One vector is turned by the same rotation once a tick. Each row is the vector after some number of ticks, and that number follows the row.
The counts run from 0 to 374.
[ 75  84 127 130 150  86 116 128 112 105 134 141 127 146 121 105 156 121
 127 138 108 184 132  87  97 115 122 133 141  98  81 127 171 119  91  99
  69  94 115 141 157 130 124 145 100 136  68 137 122 106 139 151]
111
[ 81  88 133 124 138  93 119 134 126 111 162 141 137 138 123 109 146 112
 123 128 101 212 137  81  83 127 116 135 145 104  96 124 166 113  93 102
  87 102 127 155 151 142 145 137 109 116 100 150 131  96 170 156]
326
[ 80  83 130 145 155  78 108 131 103 108 139 136 127 150 132 102 132 130
 124 123 113 186 150  89 112 137 152 140 138  98  71 110 162 115 106 102
  81  93 108 141 148 129 133 141  99 138  68 122 125 106 163 145]
172
[103  95 137 122 140  78 129 135 125 117 176 141 134 147 139 100 113 128
 131 119 106 210 138  88  88 133 132 135 153 116  87 117 160 113 107 100
  88  93 119 163 147 147 146 125 107 105  99 132 134 102 176 160]
43
[ 76  86 127 129 153  78 117 126 105 105 128 140 128 152 123  99 146 128
 130 137 109 182 129  93 100 116 127 137 140  97  78 120 168 117  99 101
  68  91 116 135 159 127 123 142  97 134  65 132 117 107 136 147]
113
[ 84  84 130 118 157  87 110 133 112 101 152 141 132 137 136 105 140 115
 117 115 104 211 132  91  97 128 122 149 138 105  95 128 166 128  98 113
  81  96 127 138 158 141 150 148 100 116  94 139 140  94 168 143]
305
[ 88  76 128 138 159  91 106 137 109 103 146 141 133 140 134 107 150 119
 116 116 104 192 149  80 111 134 138 135 136 105  83 117 170 125  97 105
  81  96 112 140 153 137 143 151 104 133  76 132 136  99 168 148]
168
[ 77  83 121 140 152  81 107 131 112 108 138 137 132 150 129 101 129 131
 132 137 101 190 134 102 112 128 142 148 139  96  71 121 159 115 106 100
  75  77 117 139 142 133 142 145  98 135  79 122 127 108 159 155]
32
[ 76  88 130 139 129  85 123 129 128 123 149 136 134 149 116 105 142 125
 136 146 102 190 136  83  87 122 125 124 150 103  81 115 165 102  92  88
  85  92 116 158 141 137 131 131 110 136  83 143 117 107 152 168]
352
[104  86 144 131 153  86 119 142 114 110 158 140 124 148 141 112 136 125
 126 120 115 182 156  85 110 134 145 138 148 101  73 127 175 119 109 103
  72  96 106 155 155 133 135 131 101 125  69 126 128 107 173 153]
148
[ 93  98 137 126 141  71 129 124 100 116 158 139 134 154 132  92 102 133
 129 110 117 204 146  87  89 143 147 134 143 111  81  94 154 108 114 106
  93 104 115 155 153 135 134 126 100 110  85 129 114 105 167 149]
179
[ 66  84 114 143 149  80 108 121  98 107 130 140 134 149 119  91 134 124
 126 128 108 197 136  86 100 135 136 133 134 102  82 100 154 112  94 103
  91  96 114 137 146 130 131 154 102 136  78 131 121 101 148 149]
194
[ 91  94 127 109 129  84 141 124 115 115 157 135 142 154 121  98 106 125
 138 125 100 211 133  96  82 132 130 142 144 111  88 107 160 107 106 103
  87  96 122 156 153 137 148 135  97 108 101 141 111 105 159 169]
19
[ 93  95 137 139 141  86 117 142 113 113 168 156 123 147 142  94 128 114
 133 125 123 196 147  67  98 137 133 128 157 104  83 120 166 110  97 104
  93 102 108 168 142 135 125 132 114 111  88 125 130 102 175 154]
207
[ 80  92 134 128 150  65 117 130  99 112 142 140 133 156 127  88 116 133
 134 126 104 198 117 101  99 125 136 136 138  91  81 107 152 108 119 107
  79  86 135 140 153 127 130 129  94 113  79 127 122 104 159 135]
338
[ 70  96 120 140 129  86 124 123 112 116 146 144 131 151 119  93 127 121
 138 141 115 195 142  74  85 132 129 129 150 107  81 106 159 103  87  94
  95 100 107 160 136 130 123 141 109 131  87 134 110 107 147 169]
213
[ 71  95 114 129 132  81 127 117 103 112 138 143 137 154 114  85 123 121
 138 133 108 201 129  80  84 129 124 129 142 111  89  98 154 105  90 100
  96 100 114 150 145 131 126 149 104 123  87 137 108 104 139 162]
216
[ 83  87 127 113 152  85 119 124 110 100 151 137 137 139 130 103 134 118
 118 113 102 218 129  94  88 127 119 149 135 110  98 120 164 125  98 110
  84 100 128 137 161 143 153 147  98 113  97 143 133  95 160 147]
303
[ 93  93 138 142 143  75 123 134 121 121 155 139 123 154 133 101 128 137
 138 140 115 180 142  86  97 124 138 124 157 104  69 119 166 109 103  90
  78  88 106 162 144 135 121 120 108 133  71 125 123 112 153 161]
372
[ 76  84 121 142 140  96 112 129 116 110 150 141 135 140 123 105 149 114
 122 127 109 199 151  70  92 136 128 130 142 110  88 111 165 114  84  98
  96 105 109 152 143 139 138 150 111 135  87 142 128  99 163 159]
189
[ 79  83 132 128 140  93 116 135 127 111 159 141 136 138 125 110 150 112
 122 131 101 208 137  78  87 125 115 136 145 102  94 125 167 113  91 100
  87  99 127 151 149 139 144 141 109 121  98 151 133  96 168 156]
327
[ 81  89 125 134 150  70 117 128 105 112 141 134 132 156 131  94 109 139
 136 131 106 193 129 107 106 130 147 147 141  97  70 110 153 111 115 102
  78  78 120 140 143 131 139 134  94 124  79 118 123 109 159 151]
35
[ 80  89 133 140 131  88 123 133 131 121 155 137 134 147 119 108 142 124
 134 146 105 190 137  80  86 123 125 124 152 102  80 118 167 103  93  86
  84  94 116 162 140 136 130 128 112 132  86 143 119 106 157 167]
351
[ 73  88 112 123 145  85 125 114 112 104 133 131 132 148 121 104 129 130
 131 136 107 196 136 100  91 124 127 151 140 112  79 117 167 124  89  99
  79  90 106 140 149 137 142 152  96 137  82 134 115 107 135 169]
274
[ 77  85 127 130 152  80 115 128 107 104 130 140 127 148 122 102 151 125
 129 138 109 183 129  90  99 116 124 135 141  96  80 124 169 119  96 100
  69  94 114 138 158 129 123 142  98 136  65 133 118 107 136 150]
112
[ 96  85 116 118 148  95 123 136 116  99 153 152 136 144 129  97 146 110
 131 126 103 199 132  79  98 120 114 132 148 119  96 129 173 127  84 103
  80  94 111 154 153 146 137 159 108 114  91 135 133  98 148 168]
246
[ 73  94 122 142 128  88 122 127 115 117 151 146 129 150 122  96 129 120
 138 140 119 192 146  72  87 134 130 130 153 107  79 109 161 103  88  94
  96 102 103 164 136 131 122 139 112 131  85 133 112 106 152 169]
212
[ 83  88 134 139 161  76 106 137 113 105 151 147 119 141 141  99 151 123
 124 132 116 191 130  85 103 118 122 132 150  98  82 135 167 123  96 103
  77  90 116 146 153 136 123 134 107 124  74 125 142  99 156 137]
88
[ 94  90 133 129 138  91 124 132 118 114 168 143 137 141 131 103 133 115
 122 113 112 209 152  68  85 141 130 126 146 117  94 109 165 110  93 102
  98 112 113 162 150 142 140 139 110 113  95 143 128  97 171 159]
185
[100  95 148 121 145  72 126 142 113 116 168 147 131 152 138  93 119 124
 134 120 106 204 128  86  93 127 130 127 150 100  87 117 159 109 118 106
  81  94 131 159 154 135 132 118 103  98  89 130 130 102 175 142]
343
[ 96  91 132 128 138  85 126 136 130 117 175 139 135 143 137 106 124 126
 130 125 106 208 142  83  87 132 127 135 155 116  86 121 164 114  98  96
  89  95 117 164 143 151 148 129 110 114 100 137 136 101 173 165]
45
